(in the rows, 128 means zero)
Each named turn below is shown by a few rows before and after it. Which turns, in which order, take the first row of each later pair to the second? The first pair is answered.
U (before |-> after):
[ 89 117 140 140 127 168 113  70 129 140] |-> [ 84 124 105 134 149 171 109  89 104 139]
[135 160 165 133 139 134 149 115 132 140] |-> [124 163 153 155 132 144 144 119 130 134]
[107 129 120 149 121 149 113 106 139 113] |-> [114 137  97 128 145 144 112 120 117 116]
Z (before |-> after):
[124 149 153 175 150 159 122 120 135 117] |-> [119 147 121 133 186 152 114 116 104 126]
[ 98 144 146 156 153 145 105 107 132 123] |-> [109 143 120 115 177 119 106 123 109 121]
[128 122  98 145  94 117 113 162 147 152] |-> [112 126 110 154  96 138 109 141 150 165]
[112 131 136 110 103 144 136 108 155 152] |-> [114 131 119  85 121 135 134 112 139 154]
P (before |-> after):
[107 131  64 118 125 117 145 154 104 151] |-> [ 87 120  71 126 107 124 144 131 116 161]
[155 131 153 145  94 139 143 135 145 139] |-> [142 136 162 149 106 151 134 116 142 139]
[137 163 115 109 146 124 148 150 124 132] |-> [129 148 109 116 111 116 156 149 141 144]
[119 153 141 155 124 150  91 121 121  83] |-> [137 158 128 145 132 135  99 147 115  76]

Each pair is two turns apart.
[100  99 125  95 102  91 124 116 153 109] |-> [ 95 103 132  90 125  99 111 103 144 103]  P, Z
[183 133 177 102 169 119 129 102 152 113] |-> [178 132 190 130 137 132 136 100 177 123]  P, Z
[154 134 133 140 104 135 148 124 149 161] |-> [144 144 129 123 140 151 134 108 126 172]  Z, P
[126 117 120 141  81 117 128 127 154 147] |-> [106 136 130 132 146 150 106  93 121 156]  Z, P
[147 155 136 142 103 148 135 132 130 144] |-> [144 163 141 142 118 156 130 127 121 142]  P, P
[147 117 105  78 159  84 124 142 108 103] |-> [135 112 163 154  90 109 130 116 164  90]  Z, P
[140 156 134 109 152 120 135 126 158 149] |-> [132 158 146 132 149 132 131 118 164 140]  U, P
[104 130 158 171  95 172 123  95 164 133] |-> [111 140  54 134 152 150 114 157  97 121]  U, Z
[102  98 114 103 124  95  99  91 109 108] |-> [112  99 138 104 124  96 102  84 115 103]  P, U
[161 124 190  96  83 138 174 124 168 200] |-> [102 153 173 188 124 213 132 102 136 166]  U, P
[100 152 153 149 155 185 109 108 122 153] |-> [120 149 159 112 175 166 113 108 117 163]  U, U
[144 117 134 101 106 101 136 145 145 123] |-> [103 122 140 139 103 146 122 108 149 141]  U, Z
[180 146 142 161 120 136 159 175 133 145] |-> [139 136 164 180 102 165 148 116 148 157]  P, P
[135 110  82  97 115  95 146 167 118 132] |-> [128 122  84 156  99 119 146 177 127 122]  Z, U
[ 83 121  73 160  96 126 129 111 131 132] |-> [ 96 120  58 115 123 111 135 117 113 152]  U, P
[126 131 111 141  99 127 120 130 149 128] |-> [140 136 106 105 124 117 121 142 128 134]  U, U
[ 83 127 107 152 140 135 120 110  80  99] |-> [122 118 168  86 144 102 131  93 100 113]  U, U
[111 135 167 169 136 177  97  78 151 124] |-> [125 118 162  82 169 136  99  68 129 137]  Z, U
[140 128 106 120 121  72 138 154 126 128] |-> [105 121  95 145  95  93 132 132 132 139]  P, U
[156 112 148 108 114  96 136 152 136 116] |-> [119 112 163 156 100 129 119 115 146 115]  U, P
[149 136 135 146 202 128 121 134 134 110] |-> [153 133 146 187 138 134 142 142 174 120]  P, Z
[126 172 119 191 143 176 138 161 124 125] |-> [138 163  79 151 143 151 148 188 109 142]  Z, P
[152 133 143 128 128 102 138 145 127  92] |-> [122 121 154 141 100 115 133 107 149 107]  P, P
[156 129 172 134 108 121 146 149 155 102] |-> [137 131 187 143 119 141 134 118 155 103]  P, P
[125 142 145 137 144 147 143 134 158 139] |-> [129 145 137 120 162 141 142 140 148 140]  P, Z
[154 118 102 120 113 140 190 172 142 186] |-> [132 122 115 134 119 170 182 143 141 203]  Z, Z
[112 150 102  95 169 126  95 139 133 117] |-> [136 132 130  77 123  96 115 141 169 124]  P, U
[164 137 119 117 123 116 139 178 127 156] |-> [153 129 140 152  88 128 138 160 153 151]  U, U
[ 83 114 103 156  90 152 127 114 138 161] |-> [112 126  75 103 166 120 117 145  87 130]  P, Z
[ 97 102  79 101 116 116 114 130 115 115] |-> [ 92 106 112 153  82 136 118 121 146 110]  Z, Z
[130 102 178 128  86  97 128 109 182 120] |-> [ 62 117  95 162 130 153 100  99 121 141]  U, Z
[124 128  83 119 122 145 125 179  79 147] |-> [119 131 124 176  83 169 129 165 111 141]  Z, Z
[131 125 120 152 124 147 125 153 135 126] |-> [137 115 108 131 117 132 130 154 135 138]  U, P
[160 131 134 182 107 111 144 173 141  70] |-> [ 94 139 104 133 188 168 108 102  82 136]  Z, Z
[105 106 112  90 143 105 119  91 118 129] |-> [117 103 123  96 119  91 125  96 137 114]  U, Z
[128 107 143  87 163 158 109  80 105 175] |-> [148 130 160  97 191 158 106 100  95 148]  U, P
[146 165 136  87 154 117 140 168 142 153] |-> [138 164 153 147 112 133 141 169 172 134]  Z, U
[116 134  96 101 169 123 125 142  89 124] |-> [139 107 127  80 112  92 150 136 131 137]  P, U
[115 117  78 114 117 122 119 135 125 143] |-> [ 98 123  95 121 136 139 107 113 118 144]  P, P
[121 150 115 127 173 162 114 121 134 114] |-> [148 144 121 140 146 135 127 153 155  87]  Z, Z
[134 168 118 145 161 162 132 181 125 148] |-> [137 169 125 152 154 159 136 188 133 143]  Z, Z
[123 118  82  97 133 123 135 149 109 156] |-> [111 108 120 146  79 134 136 124 156 145]  Z, P
[105 119  70 163 100 162 145 138 130 139] |-> [104 138  85 166 154 179 129 128 107 125]  P, P
[148 112 119  82 117  95 151 160 132 123] |-> [ 92 103 151 107 113 137 125  84 146 140]  P, P
[121 104 106 138 145  94 110 138 107 105] |-> [126  95 113 121 127  81 120 137 116 119]  P, U
[129 164 100 138 137 156 114 142  92 128] |-> [141 155 101 156  98 148 126 161 115 124]  P, Z
[ 78 127  81 160 111 161 111 115 131 158] |-> [124 119  58 141  97 104 132 173 133 122]  Z, Z
[103 111 119 103 102 116 111 100 126 119] |-> [122 115 118  95 118 100 113 117 116  95]  P, Z
[135 129  89 121 146 115 121 156 109 122] |-> [144 114 155 121 106 106 130 119 156 125]  U, U
[109 131 102 140 160 151  97 109  98  93] |-> [157 121 126  89 156 102 117 126 114  83]  Z, U
[131 148 123 100 129 169 154 131 129 214] |-> [130 154 150 108 145 182 147 114 129 204]  U, P
[113 128 116 112 148 105 110 108 118 134] |-> [119 117 124 126 113  92 118 118 139 123]  Z, P
[156 150 105 108 156 129 140 158  92 145] |-> [146 133 123 147  79 134 156 151 140 158]  P, Z
[146 129 111 135 136 123 130 147 121 119] |-> [127 133 125 153 135 149 123 125 127 132]  Z, Z
[100 137 120 132  96 133 131 111 126 120] |-> [116 141 113  94 124 118 134 122 108 127]  U, U
[102 124 101 124 173 131 111 113  94  97] |-> [120 103  77 119 109  97 138 151 121 111]  P, P
[117 107 141 112 109 111 134 128 143 141] |-> [ 92 110 121 128 115 131 128 121 130 147]  U, Z
[112 126 109 128 160 144 110 141  93 130] |-> [133 125 134 167 114 132 122 160 131 106]  Z, Z
[156 123 141 136 146  99 133 147 146 133] |-> [134 117 124 167 120 113 131 141 154 134]  P, U
[155 149 127 132 174  90 121 158  91  39] |-> [156 146 154 184 118 104 134 164 132  42]  Z, P
[ 96 134 124 180 132 150 124 137 120 105] |-> [137 138 117 148 145 115 138 174 110  93]  U, Z
[109 118 152 117 146 129 109  91 129 113] |-> [136 112 147 112 128  99 121 123 137  90]  Z, Z
[173 153 151 143 145 138 148 165 129 112] |-> [168 139 154 151 106 132 156 161 153 118]  U, P
[129 122 119 147 118 137 132 145 131 106] |-> [147 122 128 109 136 120 137 145 126 113]  U, U
[ 80 114  90 124 116 120 120 112  98 130] |-> [ 96 124  86 120 141 118 119 127  83 123]  P, P
[116 118  85 103 117 100 132 144 118 132] |-> [106 109  98 119  91 104 132 125 138 131]  P, Z
[125 134 122 117 123 143 127 124 141 144] |-> [132 130 123 109 119 131 130 124 146 142]  Z, U
[115 123 172 144 143 149 117 126 138 121] |-> [113 116 166 116 155 143 112 115 131 130]  Z, U
[112 119 163 117 123 145 120  89 142 124] |-> [154 136 143  97 156 120 129 145 118 104]  P, P
[134 128 117 185 120 134 125 150 139  98] |-> [144 137 120 180 134 138 127 160 134 103]  U, Z
[122 104 121 100 138  91 115 107 123 101] |-> [123 107 149 127 117 100 112 102 142  86]  Z, P
[130 113  97  49 157 127 159 114 154 172] |-> [ 86 109 104 148  89 164 148  95 192 151]  U, U
[112 127 133 132 155 137 104  98 117 104] |-> [147 123 152 108 153 106 119 118 124  95]  P, U
[154 132 122 111 151  99 140 159 113 116] |-> [135 134 179 140 120 128 138 108 147 128]  U, Z
[ 91 140 114 133 156 161 109 118 105 139] |-> [150 130 125  87 148 101 130 160 117 113]  U, Z
[127 124 106 108 173 124 113 125 100 108] |-> [151 112 162 105 138 103 126 119 142  97]  U, Z
[116 144 189 126 155 161 114  90 134 161] |-> [ 96 157 137 152 171 175 106 116 106 153]  U, U
[130 153 115 151 148 126 111 130  97 126] |-> [156 147 135 121 147 102 122 135 109 124]  Z, U
[127 131 142  83 158 133 129 123 105 156] |-> [132 120 155  78 139 121 131 110 122 152]  U, Z
[136 115 135  85 135 120 119 117 125 141] |-> [123 108 138  97 127 128 112 100 132 142]  U, Z
[126 165 101 153 172 142 129 166  82 134] |-> [129 150 111 187 102 137 149 177 125 142]  P, Z
[173 139 122 141 105  97 142 189 167  92] |-> [ 80 129 135 150 107 173 113  77 164 161]  P, Z
[103 110  94 112 106 134 138 113 133 183] |-> [128 106 103 126  77 111 150 143 155 156]  Z, Z
[150 108 143 124  83  85 143 127 150 122] |-> [ 94 129 105 179 102 149 123 112 121 140]  Z, U
[134  98 122 132  90  81 153 149 138 108] |-> [ 89 118  87 176 116 143 133 138 105 129]  Z, U
[172 130 159  91 139 115 152 132 131 157] |-> [147 118 170 103 119 126 148 101 146 169]  P, P
[131 118 111  69 160 137 145  97  78 165] |-> [143 122 171  78 157 139 143  73 103 152]  U, P
[163 161 165  93 179 151 116 130  96 136] |-> [158 151 180  84 162 148 114 107 112 140]  U, Z
[140 117 116 100 137  96 119 128 106  93] |-> [125 111 138 140 100 108 119 110 134  86]  U, U
[178 127 169  78 156 111 159 169 128 162] |-> [118 121 193 115 139 168 139  93 142 189]  U, Z
[ 92 142 149 146 115 132 102 131 112 101] |-> [ 99 137 143 102 142 122 102 128  99 112]  Z, U
[ 91 113 145 147 131 153 131 114 137 140] |-> [106 120 121 111 167 141 131 133 109 148]  U, U
[123 107 131 128 109 115 121 113 124 124] |-> [123 111 128 119 130 114 116 112 115 121]  P, Z
[106 107 110  61 161 112 116 102 109 123] |-> [120  93 147  69 123  92 128  93 146 108]  U, Z
[134 118 135  93 136  93 120 119 124  84] |-> [105 115 154 125 118 124 113  85 140  92]  U, Z
[151 120 102  78 145  91 135 148 106 118] |-> [101  93 120 102  89 117 130  86 142 145]  P, P
[119 122 165 122 118 137 114  98 163 122] |-> [136 119 131  75 140 104 116 121 138 115]  Z, Z
[157 141 139  71 150 107 138 155 103 171] |-> [147 125 177 128  76 111 145 136 160 160]  Z, P
[127 132 111 143 123 147 131 165 121 146] |-> [147 123 153 107 120 127 139 151 135 152]  U, U
[120 124 137 156 108 119 120 111 137 106] |-> [119 139 123 129 156 127 112 117 104 114]  Z, P
[102 129 107 137 140 126 107 111 123 110] |-> [133 128 116 116 132  95 121 134 133  98]  U, Z
[141 119  88 112 116  90 127 172 121  87] |-> [122  98 130 110  72  93 130 119 157 109]  U, P
[119 116 123 148  92 141 139 168 159 146] |-> [ 97 128 100 145 137 169 119 157 123 148]  P, U
[197 139 192  52 150  93 164 142 140 152] |-> [161 125 214  94  95 120 165  95 177 182]  P, Z
[ 92 124 113 103 117 106 144 112 125 121] |-> [ 87 125 131 116 112 111 140  97 132 113]  Z, P
[131 160 118 138 182 154 111 137  87 109] |-> [147 143 197 122 146 137 125  97 139 115]  U, U
[154 131 114 123 121 101 140 172 127 121] |-> [131 147 113 163 123 142 132 165 121 130]  Z, U
[114 124 119 134 102 169 128 109 138 139] |-> [140 132 101 101 151 145 120 136 105 119]  P, Z
[104 111 148 108 149 138 119  67 129 134] |-> [121  96 153 108 118 107 124  83 152 111]  Z, U
[160 162 124 103 129 142 150 144 124 206] |-> [153 152 139  94 120 140 148 124 133 208]  U, Z
[133 126 103 154 109 113 123 141 131 114] |-> [123 128  90 137 129 116 113 137 112 122]  P, U
[137 144 144 147  97 138 130 154 142 124] |-> [118 150 129 126 134 164 118 133 113 150]  Z, U
[139 132 116 144 151 153 120 134 123 145] |-> [162 124 135 114 146 124 129 138 129 141]  Z, U
[158 136 106 134 100 128 153 168 111 168] |-> [135 123 138 133  77 141 150 122 131 183]  U, P
[142 154  90 164 134 146 131 169 118 114] |-> [158 155 103 118 167 137 134 164 104 132]  Z, U
[122 171 151 150 192 190 114 102 100 150] |-> [190 176 139 160 157 138 150 193 119 116]  P, Z
[143 104 111 165 134 122 137 121 129 113] |-> [145  98 100 148 129 114 141 125 130 123]  U, P
[151 121 178  70 162 110 134  97 127 118] |-> [133 111 187 136  89 118 139  97 173 102]  P, U
[132 141 121 136 158 156 128 124 126 131] |-> [159 131 133 113 145 132 144 140 138 134]  P, U
[ 93 137 102 158  94 153 134 127 138 179] |-> [111 158 110 117 167 157 124 124 101 179]  P, U
[135 129 100 122 117 113 163 147 115 147] |-> [113 127 133 158 103 142 156 113 136 148]  Z, P
[122 124  73 141 101 119 146 160 120 137] |-> [146 126 126 149  79 116 158 157 152 134]  U, Z
[149 137 156 153 107 147 156 144 156 150] |-> [139 151 139 123 163 165 141 132 119 168]  Z, P
[121 124 135 127 154 122 117 115 124 134] |-> [131 115 146 127 133 106 124 121 138 121]  Z, U
[ 86 131 113 164 119 149 114  99 123 136] |-> [124 131 127  85 160 114 122 105 104 151]  U, U
[214 166 150 156 143 131 153 193 132 119] |-> [152 131 172 186  60 158 148 117 182 154]  P, P
[126 110 122  99 129 105 128 134 120  97] |-> [113 107 128 129 105 117 126 126 134  91]  U, U
[135 157 176 165 137 165 139 131 136 125] |-> [156 150 128  96 176 124 141 159  98 124]  Z, Z
[109 133 113 156 145 133  93 126 112  88] |-> [127 125  95 142 131 112 108 153 114  85]  Z, P
[116 107 151 139 145 152 113  86 147 124] |-> [156 119 142 121 176 123 117 131 127  98]  P, Z
[139 110 131 131  65  64 138 134 169 139] |-> [123 126  58 146 100  81 128 170 121 132]  U, U
[135 119 186 125 123 149 139  99 165 160] |-> [153 131 166  85 183 136 132 123 125 145]  P, Z
[127 119 128 102 160 111 112 113 111 114] |-> [140 114 142 138 122 101 122 127 144  89]  Z, U
[ 92  99  73 108 126 124 119 120 123 135] |-> [107  88 119  89 110 110 129  97 152 138]  U, U
[ 90 127 102 138 129 141 109 106 115 136] |-> [118 127  95  99 150 118 120 127 102 140]  U, P
[ 65 120 101 164 150 132 127  88 146 111] |-> [114 135  80 140 182 102 139 153 124  93]  P, P
[143 121 159 120 118 129 116 153 135 138] |-> [127 121 152 109 136 138 109 143 121 153]  Z, Z
[123 115  94 147 119 109 125 152  92 123] |-> [137 118 102 138 130 106 129 164  89 127]  Z, U
[ 97 122 131 110 144 122 113  84 128 124] |-> [122 123 153 105 147 111 116  93 136 113]  P, U
[148 104  93  76 103  72 130 129 121 110] |-> [100  93  93 121  70 107 119  91 140 117]  P, U
[130 111 105  78 129  98 124 125 113 115] |-> [105 105 117  91 114 116 119  93 126 127]  P, P
[138 158 129 174 149 140 102 171 105  95] |-> [127 127 118 181  75 128 123 170 142 117]  P, P
[138 118 129 160 108 130 136 137 151 129] |-> [151 124 107 123 142 120 136 155 125 136]  U, U
[115 116 145  97 149 113 107  89 125 125] |-> [136 106 138  93 129  85 117 115 140 111]  Z, P
[147 151 128 158 117 140 146 164 146 138] |-> [135 154 103 153 131 148 138 165 129 149]  P, U
[118 122  84 107 146 123 107 117 114 119] |-> [126 122 121 162 100 130 119 123 154  99]  Z, Z
[159 125 218 129 101 127 142 111 181 139] |-> [176 149 222 122 163 133 132 129 148 121]  P, P
[119 130  80 111  85 148 154 157 126 185] |-> [ 92 132 111 134  81 176 141 111 134 185]  Z, P
